128 stands for zero in the data rows.
Every row has a hidden score from 0 to 40. What is each row's score? 20 is about the middle. The score is a weighted sum of the row's numbers plus the product of two more (or one squared), each taken from its middle value.
[140, 166, 117, 122, 111, 144, 056, 186, 151, 118, 103, 146, 156, 151,
 100, 133]: 19
[143, 165, 107, 148, 107, 136, 119, 138, 166, 151, 146, 134, 113, 144,
 155, 098]: 25
[156, 160, 134, 118, 108, 134, 073, 170, 116, 121, 145, 139, 132, 071,
 141, 121]: 26
[147, 171, 140, 130, 138, 128, 128, 135, 161, 120, 154, 147, 133, 120,
 123, 129]: 20
[122, 116, 142, 119, 058, 097, 123, 124, 095, 156, 137, 152, 122, 098,
 166, 102]: 24
[181, 109, 083, 147, 100, 111, 137, 146, 169, 116, 060, 147, 125, 100,
 128, 109]: 8
[057, 065, 168, 102, 124, 086, 199, 077, 169, 160, 156, 128, 125, 122,
 134, 119]: 23
[097, 126, 111, 101, 141, 132, 153, 100, 073, 095, 158, 107, 148, 139,
 114, 167]: 17
[118, 156, 150, 099, 182, 180, 088, 162, 156, 103, 108, 104, 153, 159,
 094, 163]: 20
[116, 114, 100, 073, 104, 117, 146, 113, 093, 108, 129, 118, 155, 095,
 118, 156]: 12
[102, 094, 140, 150, 128, 116, 121, 137, 096, 100, 115, 083, 136, 134,
 109, 123]: 20
[139, 096, 187, 136, 152, 102, 145, 114, 158, 170, 091, 133, 114, 066,
 151, 104]: 30
[108, 136, 112, 080, 122, 112, 154, 118, 150, 183, 174, 148, 118, 132,
 123, 105]: 29
[133, 135, 139, 081, 172, 139, 123, 142, 158, 169, 162, 149, 129, 127,
 112, 144]: 25
[086, 082, 108, 154, 138, 154, 090, 168, 146, 100, 120, 099, 131, 140,
 102, 146]: 14
[079, 042, 135, 126, 124, 155, 085, 165, 140, 114, 119, 110, 146, 127,
 134, 135]: 16
[104, 081, 147, 156, 102, 121, 126, 114, 099, 128, 138, 120, 105, 135,
 151, 115]: 19
[187, 167, 098, 134, 156, 181, 084, 183, 149, 143, 113, 164, 151, 119,
 120, 132]: 21
[103, 088, 161, 138, 140, 126, 151, 101, 154, 197, 157, 143, 139, 163,
 115, 129]: 18
[154, 158, 127, 103, 106, 126, 111, 152, 137, 108, 101, 100, 110, 065,
 138, 119]: 24
[128, 133, 127, 141, 096, 131, 080, 159, 078, 155, 141, 182, 132, 103,
 133, 124]: 22
[099, 101, 166, 156, 082, 101, 138, 101, 133, 081, 110, 107, 119, 122,
 143, 107]: 15
[117, 124, 169, 169, 135, 117, 155, 111, 122, 153, 144, 143, 105, 117,
 147, 133]: 18
[075, 103, 148, 118, 148, 133, 149, 103, 109, 127, 170, 143, 143, 178,
 123, 135]: 17
[170, 141, 103, 098, 175, 137, 172, 063, 112, 164, 166, 109, 110, 154,
 172, 070]: 27
[143, 161, 116, 103, 123, 126, 146, 106, 159, 137, 134, 096, 135, 132,
 112, 144]: 16
[113, 111, 158, 169, 080, 119, 120, 128, 106, 127, 157, 133, 100, 129,
 148, 114]: 23
[102, 111, 116, 131, 108, 106, 163, 097, 160, 141, 120, 127, 116, 103,
 157, 124]: 13
[146, 160, 097, 122, 134, 137, 082, 180, 080, 150, 155, 125, 148, 136,
 104, 167]: 33
[183, 126, 088, 144, 173, 197, 088, 188, 121, 142, 153, 143, 122, 155,
 117, 146]: 19
[144, 122, 070, 129, 171, 190, 064, 180, 139, 078, 102, 103, 158, 133,
 107, 170]: 9
[131, 141, 117, 147, 126, 139, 122, 132, 092, 102, 140, 142, 140, 112,
 118, 154]: 14
[132, 144, 132, 113, 139, 167, 073, 175, 130, 133, 125, 139, 136, 125,
 132, 150]: 21
[092, 116, 094, 093, 048, 085, 122, 145, 181, 143, 118, 100, 121, 088,
 150, 105]: 21
[094, 149, 174, 097, 139, 125, 130, 110, 119, 130, 112, 114, 121, 120,
 154, 119]: 26
[207, 198, 016, 150, 121, 161, 104, 169, 106, 212, 138, 173, 111, 186,
 117, 129]: 31
[105, 142, 142, 137, 107, 113, 135, 115, 084, 082, 145, 127, 107, 127,
 124, 139]: 20
[135, 130, 116, 155, 080, 101, 128, 144, 173, 127, 134, 143, 120, 075,
 138, 131]: 14
[110, 076, 129, 134, 151, 118, 193, 032, 119, 174, 186, 130, 126, 220,
 159, 072]: 19
[141, 151, 165, 153, 089, 060, 152, 106, 162, 168, 119, 139, 110, 121,
 172, 054]: 27
[125, 181, 155, 126, 123, 141, 082, 173, 088, 135, 112, 122, 128, 078,
 137, 150]: 29
[108, 140, 142, 125, 147, 120, 116, 128, 141, 132, 148, 111, 137, 136,
 112, 134]: 20
[103, 096, 152, 096, 158, 127, 138, 140, 133, 149, 134, 136, 124, 118,
 117, 155]: 19
[154, 108, 175, 138, 159, 155, 096, 144, 165, 116, 074, 151, 154, 148,
 140, 076]: 29
[142, 147, 143, 091, 079, 085, 142, 128, 146, 203, 115, 152, 098, 127,
 170, 056]: 32
[096, 085, 156, 114, 066, 093, 146, 106, 123, 138, 153, 110, 114, 093,
 172, 105]: 23
[171, 172, 073, 115, 185, 180, 089, 163, 128, 158, 163, 182, 134, 122,
 100, 178]: 15
[100, 094, 130, 134, 112, 093, 177, 079, 160, 178, 126, 139, 105, 140,
 142, 099]: 17
[118, 110, 135, 115, 137, 158, 111, 137, 137, 101, 107, 083, 138, 110,
 128, 152]: 15
[111, 149, 099, 125, 155, 162, 153, 107, 089, 169, 202, 139, 109, 139,
 129, 148]: 23
[115, 113, 142, 131, 108, 115, 130, 129, 110, 064, 106, 095, 131, 094,
 131, 137]: 15
[130, 131, 145, 114, 134, 115, 148, 118, 148, 108, 143, 104, 135, 133,
 111, 128]: 17
[143, 153, 130, 122, 152, 126, 182, 069, 162, 143, 127, 142, 129, 100,
 128, 130]: 22
[141, 134, 096, 116, 165, 152, 097, 172, 114, 134, 098, 117, 141, 163,
 090, 159]: 16
[077, 096, 094, 101, 155, 155, 099, 151, 101, 198, 155, 161, 173, 157,
 086, 146]: 23
[177, 161, 110, 131, 119, 149, 054, 199, 133, 137, 105, 168, 154, 098,
 125, 139]: 18
[139, 140, 134, 136, 092, 094, 143, 109, 103, 196, 152, 204, 127, 128,
 140, 117]: 17
[139, 117, 125, 110, 100, 100, 147, 082, 160, 162, 136, 105, 118, 135,
 170, 064]: 23
[056, 132, 144, 114, 143, 145, 176, 085, 058, 096, 189, 094, 121, 157,
 139, 167]: 31
[105, 130, 176, 132, 000, 025, 172, 089, 140, 147, 134, 143, 105, 125,
 174, 093]: 31
[109, 133, 100, 106, 142, 152, 111, 127, 171, 109, 113, 115, 151, 149,
 119, 121]: 18
[163, 123, 122, 143, 138, 131, 138, 135, 166, 115, 096, 164, 137, 074,
 153, 116]: 19
[086, 093, 140, 114, 107, 105, 159, 087, 152, 157, 128, 117, 112, 119,
 177, 104]: 18
[113, 128, 107, 126, 060, 097, 115, 147, 096, 171, 151, 151, 107, 080,
 156, 112]: 26
[140, 121, 122, 116, 117, 103, 136, 122, 143, 145, 156, 128, 146, 093,
 125, 160]: 11
[148, 137, 086, 157, 138, 171, 094, 149, 158, 145, 132, 151, 151, 130,
 108, 143]: 15
[106, 098, 202, 174, 113, 138, 114, 127, 137, 145, 160, 139, 112, 165,
 148, 108]: 23
[159, 150, 119, 153, 119, 153, 083, 157, 147, 117, 110, 134, 143, 108,
 120, 138]: 15
[121, 126, 172, 107, 121, 131, 114, 139, 165, 129, 082, 113, 120, 151,
 115, 093]: 30
[218, 172, 031, 087, 130, 074, 205, 042, 178, 103, 090, 125, 125, 178,
 158, 029]: 14
[137, 134, 136, 079, 133, 136, 109, 147, 067, 147, 116, 121, 125, 048,
 125, 143]: 27
[108, 105, 183, 128, 069, 097, 114, 130, 134, 136, 127, 109, 109, 132,
 158, 092]: 28
[139, 138, 146, 091, 129, 157, 047, 201, 127, 122, 096, 126, 132, 068,
 126, 145]: 28
[142, 138, 125, 106, 104, 127, 122, 126, 159, 112, 140, 085, 123, 139,
 145, 096]: 26
[202, 150, 109, 159, 152, 103, 201, 046, 150, 102, 100, 141, 123, 181,
 148, 028]: 15
[091, 102, 189, 097, 086, 064, 182, 076, 126, 119, 100, 117, 097, 098,
 165, 089]: 22
[162, 135, 068, 149, 134, 120, 148, 124, 131, 141, 133, 153, 156, 092,
 100, 167]: 3
[133, 163, 132, 095, 157, 145, 132, 144, 150, 159, 159, 146, 130, 130,
 117, 140]: 25
[092, 119, 092, 113, 062, 089, 144, 117, 193, 073, 096, 083, 127, 078,
 155, 105]: 14
[084, 125, 135, 088, 157, 125, 161, 096, 158, 179, 144, 149, 141, 141,
 120, 146]: 21
[092, 147, 143, 125, 145, 136, 150, 098, 138, 131, 165, 100, 132, 195,
 129, 118]: 26
[117, 140, 101, 112, 133, 099, 197, 036, 120, 221, 166, 152, 104, 141,
 145, 077]: 25
[116, 124, 142, 129, 162, 163, 115, 128, 139, 094, 123, 097, 129, 169,
 132, 128]: 19
[120, 119, 115, 136, 056, 097, 103, 152, 160, 083, 099, 105, 121, 098,
 122, 127]: 13
[152, 165, 116, 147, 129, 105, 141, 109, 135, 121, 124, 139, 149, 130,
 090, 148]: 9
[121, 195, 160, 136, 186, 194, 098, 165, 106, 161, 158, 157, 134, 177,
 106, 151]: 30
[149, 118, 104, 114, 093, 111, 153, 117, 162, 157, 137, 175, 123, 092,
 136, 136]: 14
[132, 131, 149, 125, 177, 171, 099, 162, 090, 179, 154, 163, 124, 152,
 115, 145]: 25
[188, 164, 074, 145, 120, 109, 137, 135, 135, 121, 095, 180, 146, 174,
 104, 136]: 8
[158, 164, 139, 128, 130, 125, 110, 161, 162, 096, 141, 121, 101, 067,
 147, 115]: 25
[137, 183, 156, 134, 150, 116, 161, 078, 120, 143, 149, 131, 131, 181,
 119, 113]: 23
[180, 150, 134, 158, 138, 147, 124, 144, 149, 095, 080, 116, 117, 086,
 138, 109]: 20
[152, 123, 130, 142, 143, 161, 103, 166, 095, 185, 162, 174, 139, 156,
 116, 170]: 18
[161, 161, 121, 125, 112, 111, 114, 143, 095, 179, 142, 189, 123, 090,
 118, 130]: 21
[114, 117, 145, 161, 098, 132, 139, 103, 120, 145, 180, 131, 101, 141,
 152, 124]: 21
[104, 126, 075, 065, 106, 114, 099, 172, 156, 143, 124, 116, 126, 095,
 132, 122]: 23
[197, 203, 095, 115, 111, 090, 133, 129, 134, 162, 131, 174, 138, 086,
 121, 154]: 13
[154, 148, 085, 141, 085, 110, 109, 144, 126, 107, 120, 130, 140, 080,
 136, 158]: 13
[108, 102, 112, 152, 131, 158, 081, 161, 132, 146, 148, 144, 144, 151,
 096, 177]: 9
[145, 115, 159, 134, 124, 075, 208, 041, 091, 154, 108, 115, 118, 116,
 158, 067]: 20
[111, 131, 137, 127, 114, 122, 134, 125, 125, 144, 122, 140, 147, 148,
 108, 150]: 14
[114, 090, 090, 124, 143, 187, 088, 153, 151, 122, 080, 098, 164, 162,
 105, 171]: 6
[176, 148, 140, 136, 155, 141, 131, 134, 212, 137, 085, 137, 140, 097,
 111, 140]: 24
[204, 139, 149, 147, 112, 101, 135, 114, 186, 125, 065, 120, 120, 123,
 171, 044]: 20
[157, 188, 099, 098, 144, 145, 126, 147, 114, 142, 136, 151, 125, 093,
 119, 163]: 19
[137, 148, 111, 128, 180, 182, 093, 153, 089, 178, 128, 140, 126, 219,
 112, 124]: 28
[093, 078, 108, 101, 187, 196, 080, 175, 188, 087, 100, 091, 150, 128,
 105, 145]: 30
[116, 085, 159, 136, 079, 096, 140, 131, 151, 077, 100, 087, 114, 111,
 122, 122]: 13
[140, 168, 121, 106, 179, 169, 115, 137, 136, 120, 126, 150, 146, 136,
 096, 160]: 20
[064, 103, 174, 116, 155, 134, 121, 117, 113, 114, 146, 138, 147, 195,
 124, 143]: 17
[129, 115, 119, 152, 166, 180, 089, 174, 216, 103, 107, 124, 132, 141,
 101, 140]: 26
[099, 160, 095, 106, 155, 163, 140, 113, 052, 104, 175, 102, 116, 164,
 105, 168]: 27
[077, 118, 147, 103, 153, 124, 163, 076, 116, 115, 119, 103, 126, 134,
 131, 141]: 15
[092, 109, 137, 125, 102, 088, 158, 101, 159, 143, 159, 129, 116, 153,
 157, 053]: 27
[158, 138, 094, 140, 071, 087, 130, 144, 180, 134, 121, 162, 132, 079,
 127, 129]: 10
[125, 164, 121, 126, 119, 139, 143, 123, 125, 176, 161, 171, 122, 156,
 120, 142]: 20
[132, 181, 127, 111, 126, 131, 103, 145, 130, 100, 094, 113, 148, 120,
 117, 152]: 18
[122, 111, 120, 140, 141, 131, 144, 120, 148, 200, 153, 152, 145, 123,
 122, 135]: 18
[139, 116, 142, 148, 137, 117, 107, 152, 170, 090, 067, 094, 143, 114,
 124, 131]: 11
[171, 148, 138, 137, 109, 078, 204, 035, 178, 122, 126, 106, 106, 126,
 170, 058]: 17
[148, 124, 151, 171, 102, 118, 120, 143, 140, 156, 169, 138, 114, 148,
 133, 082]: 26
[114, 135, 136, 110, 149, 133, 115, 150, 156, 106, 124, 121, 143, 140,
 110, 162]: 13
[127, 105, 107, 135, 171, 156, 147, 124, 143, 132, 147, 117, 139, 147,
 132, 148]: 12
[129, 070, 120, 172, 106, 126, 083, 176, 129, 112, 123, 108, 135, 121,
 091, 173]: 7
[095, 160, 133, 112, 186, 151, 140, 105, 078, 151, 177, 137, 131, 149,
 119, 170]: 21
[191, 228, 097, 076, 173, 134, 132, 136, 117, 161, 139, 157, 139, 081,
 088, 153]: 25
[132, 166, 133, 133, 160, 174, 102, 143, 160, 187, 163, 138, 117, 153,
 137, 094]: 36
[144, 146, 114, 096, 161, 140, 133, 138, 201, 134, 110, 135, 153, 119,
 085, 145]: 28
[183, 159, 096, 084, 124, 056, 244, 010, 147, 149, 100, 082, 114, 187,
 144, 039]: 24
[114, 103, 098, 118, 153, 135, 128, 134, 179, 106, 107, 106, 130, 158,
 117, 122]: 12
[194, 170, 123, 154, 139, 134, 126, 147, 139, 146, 151, 165, 138, 090,
 106, 177]: 10
[128, 134, 157, 118, 129, 101, 162, 126, 194, 136, 124, 132, 125, 121,
 120, 124]: 20
[158, 173, 104, 113, 103, 139, 150, 115, 157, 130, 129, 149, 111, 054,
 155, 132]: 23
[121, 144, 066, 146, 101, 145, 096, 140, 032, 178, 188, 165, 158, 169,
 094, 199]: 31
[148, 158, 122, 158, 148, 142, 106, 143, 095, 129, 125, 137, 136, 116,
 132, 174]: 19
